128 stands for zero in the data rows.
Here are some points, one per row:
[128 151 133 109 113 171 119 130 166 109  95 122 125 119 129 135 125 138
 131 173 135 101 129 153 132 123 184 182 131 104 136 117 137 116 108 133
  92  77 116 124 134 119 138 120 124 114 133 145 130  89 114 165  90  97
 141 128 126  76 164 169 118 113 144 118]
[141 109  98 142 133 144 126 141 140 122 101 126 144 149 122 109 113 131
 144 128 133 117 141  96 133 168 142 154 100 172 140 147 121 157 135  96
 133 146 166 155 154  68 157 118 138 160 113  88 116 176  89 128 152  92
 166 137 100 102 107 125 144 103 150 140]
[114 188 162 128 149 130 116 151 133 123  81  80 105 138  69 140 113 130
 128 130 100 101 138 151 159 116  63 144 130 143 107 141 107 152 103 130
 145 120 130 129 164 177  90 126 120 136 131 113 145 122  98  93 127 128
 148 134 122 136 106 134 120 130 144 165]
[128 129 108 141 156 125 116 117 143 102 150 133 126 103 101 107 156 137
 101  85 132 120 117 148 138  89 147 163  93 149 116 169 123 116 142 171
 141  90 138 152 152 118 168 133 136 128 128 123 144 158 149 137 145 137
  92 149 187 111  98 136 136 177  92 136]
[110 137 150 127 114 127 133 144 107 124 132 178 122 191 114 104 134 106
 113 132 109 122 111 154 120 118 103 120  82  86 155 136 150 142 142 147
  57 132 134 153 104 157 168 125 162 113 105  89  71 127 127 129 159 125
 119  89 131 120 141 120 128 125 138 163]
[121 140 118 127 115  89 141 130 107  86 153 109 170 126 169  94 125 147
 147 189 101 139 104 144 119  94 122 123 149 128 132  96 129 117 127 150
 144 105 161  96 143 129 139 116 127 124 140 137 152 142 117 136 167 179
 148  98 103 103 115  75 112 104 108  88]
[117 147 160 130 117 150 142  85 153 149 162 125 122 107 113 108 153 110
 138 120 142 144 147  90 119  91 109  83 123 134 135 102 115 133 140 153
 109 160 122  82 151  89 124  96 138  96 104  94 142 131 135 154 106 133
 149 143 107 132 112 173  96 141 140  93]
[160 143 124 108 119 157 105  94  99 160 117 126 120  99 145 155 158 157
 148 138  89  97 112 127  73 116 150 130  96 147 139  98 133 179 144 148
 164 147 171 149 119 152 113 144 147 144 129 118 135 106 136 114 123 143
 112 114 114 165 159 152 156 114 124 141]
[144 163 121 143 123  92 149 135 129 113 127 133 135 112 122 158 149 164
 172 125  88 175 161 121 101 126 127 138 160 143 123 129 127 132  87  76
  74 139 107  76 124  99 117 156 136 128 129 141 101 131 129 124 141 127
 106 159 165 137 155 118 174 148  98 115]
[108 126 135 166 162 108 137 132 121 115 134 171 118 124 127 130 171 129
 138 177 184 157  97 124 126 136 127 125 136 146 108 151 116 122 160  83
 135 144 128 122 107 118 122 132 141  96 162 161 187 106 146 121  86 133
 173  83 119 128 140  99 169 148 122 151]
[136  90 134 176  87  97 102 123 125 145 111 140 127 143  98 129  96 151
 155 100 106  77 139 146 121 110 131 162 123 104 115 102 103  87 134 107
 132 173  90 162 117  94 115 103 112 113 120 154 162 129 175 137 147 143
 125 121 139 139 131 118  95 105 134 120]
[156 133 125 117 172 107 161 165 104 140 105  97 111 116 129 126 113  80
 137 147 117 154 133 105 100 116 159 112 126 102 157 103 139 104 152 138
 152 132 113 136 119 102  90 145 175 171 110 147 142 141 114 141 120 111
 116 123 157 136 151  89  89 163 156 129]
[171  68 144  69 158 113 147 131 129 121 125 127 127 170 159 130 113 134
 130  95 160 166 122 160 146 109 114 129 114 134 155  94 107 123 120 105
 131 149 154 123 188 130 125 122  95 104 149 142 118  98 120 136 126 120
  84 120 121 137 129 136 145 136 140 118]
[116 118 140 167 112 136  98 147 158 146 119 162 145 114 176 111  84 110
 119 142 128 166 168 110 112 140 119 155 157 146 152 139 124 158 151 149
 129 169 156 114 105 154 108 138  97 155 146 122 146 102 135  99 113 127
 109 120 167 108 127 115  93 147  91  81]
[ 74  92 101 155 143 142 104 145 132 150 140  80 171 120 113 134 145 167
 153 119 142 158 112  89 136 142 118 112 124  51 110 131 126 122 141 120
 146 120  98 132 134 164 132 158 140 155 147 130 115 121 107 122 126 119
  84 115  98 113 112 163 136 102 119 146]
[145 142 103 150 122 141 136 101  98 113 121  88 133 187 143 115 120 137
 120 103 177 109 166 150 111 137 140 104 154 136 103 119 168 133 110 127
 149 147 137 127  96 165 116 156 158 107 138 127 131 101 128 151 144  91
 154 144 122 139  97 141 132 164 109 122]
[163 104 129 125 115 146 119 109 132 129 122 136 117 127 148 109 140 141
  89 128  88 124 117 121 137 101 110 104 123 130 122 169 142 136 145 113
 100  75 112 156 117 130  96 123 110 122 141 142 105 142 115 131  63 103
 136 145 106 168  76  90 120  90 125 123]
[119  96  84 130 123 119 138 149 116 154 148 123 111 105 107 163 147  88
  76 149 158  71 168 122 158 126 132 135 121 141 160 119 119 149 113 105
 135 106 118 122 109 155 141  88 125 117 125 104  95 140 124 118 122 186
 108 165 111  89 130 116 166 129 141 126]
[ 77 105 159  84 121 119 118 119 180 114 110 156 149 129 134 131 145 125
  76 120 133 101 116 105 123 146 157 118 157 137 100 144 105 116  87 110
 148 128 125  99 116 137 138 124 143 129 112 140 103 124 115 162 165 133
 124 123 162 182 123 123  93 112 149 158]
[116 129  95  96 121 125 163  74 169 142 122 122 129  70 152 137  94  80
 137 115 138 132  77 191 139 153 104 130 133 121 114 139 139 117 133 134
 110 147  69 163 116 127 119 117 124 140 109 119 107 147 118 103 147 139
 157 133 123 141 138 139 151 128 113 119]
[119 144 143 120 125 132 171 113  72 126 175 138 116 125 102 170  92 174
 100 122 138 149 122 119  98 181 118 130  96 137 119 141 141  86 130 156
 124 109 141 106 121 119 139  82  86 172 151 137 113 134 151 127 116 145
 153 140 136 140 135 143  93 129 149 136]
[159 133 178  91 133 144  95 126 101 144 140 117 132 138 135 134 157  70
 139 118 109 137 157 117 174 168 147 114 141 120 136 149 124 106 137 134
 141 112 118 102 119 128 143 149  99 116 117 148 159 166 165  90 163 112
 124 126 105 118 135 159 133 103  94 147]
[123 158 101 145 110 131 107 183 130 118 154 157  90 131 134 115 102 138
 154  89 137 129  89 102 166 138 120  75 176 133 109 110 150 143 102 158
 153 119 139 163 136 111 146 171 112 105 105 122 128 112 137 124  97 121
 114 137 123 126 161 111 146 132 164 111]
These points spread out most along one direction. How far along it is each point below, from 0 to 99? The average is 50, and the first point in the table lies past the average. One standard deviation of the points above along it is 16.
[163 104 129 125 115 146 119 109 132 129 122 136 117 127 148 109 140 141
  89 128  88 124 117 121 137 101 110 104 123 130 122 169 142 136 145 113
 100  75 112 156 117 130  96 123 110 122 141 142 105 142 115 131  63 103
 136 145 106 168  76  90 120  90 125 123] -> 62
[145 142 103 150 122 141 136 101  98 113 121  88 133 187 143 115 120 137
 120 103 177 109 166 150 111 137 140 104 154 136 103 119 168 133 110 127
 149 147 137 127  96 165 116 156 158 107 138 127 131 101 128 151 144  91
 154 144 122 139  97 141 132 164 109 122] -> 44
[160 143 124 108 119 157 105  94  99 160 117 126 120  99 145 155 158 157
 148 138  89  97 112 127  73 116 150 130  96 147 139  98 133 179 144 148
 164 147 171 149 119 152 113 144 147 144 129 118 135 106 136 114 123 143
 112 114 114 165 159 152 156 114 124 141] -> 48
[108 126 135 166 162 108 137 132 121 115 134 171 118 124 127 130 171 129
 138 177 184 157  97 124 126 136 127 125 136 146 108 151 116 122 160  83
 135 144 128 122 107 118 122 132 141  96 162 161 187 106 146 121  86 133
 173  83 119 128 140  99 169 148 122 151] -> 23
[141 109  98 142 133 144 126 141 140 122 101 126 144 149 122 109 113 131
 144 128 133 117 141  96 133 168 142 154 100 172 140 147 121 157 135  96
 133 146 166 155 154  68 157 118 138 160 113  88 116 176  89 128 152  92
 166 137 100 102 107 125 144 103 150 140] -> 65
[121 140 118 127 115  89 141 130 107  86 153 109 170 126 169  94 125 147
 147 189 101 139 104 144 119  94 122 123 149 128 132  96 129 117 127 150
 144 105 161  96 143 129 139 116 127 124 140 137 152 142 117 136 167 179
 148  98 103 103 115  75 112 104 108  88] -> 26
[ 74  92 101 155 143 142 104 145 132 150 140  80 171 120 113 134 145 167
 153 119 142 158 112  89 136 142 118 112 124  51 110 131 126 122 141 120
 146 120  98 132 134 164 132 158 140 155 147 130 115 121 107 122 126 119
  84 115  98 113 112 163 136 102 119 146] -> 55
[117 147 160 130 117 150 142  85 153 149 162 125 122 107 113 108 153 110
 138 120 142 144 147  90 119  91 109  83 123 134 135 102 115 133 140 153
 109 160 122  82 151  89 124  96 138  96 104  94 142 131 135 154 106 133
 149 143 107 132 112 173  96 141 140  93] -> 44
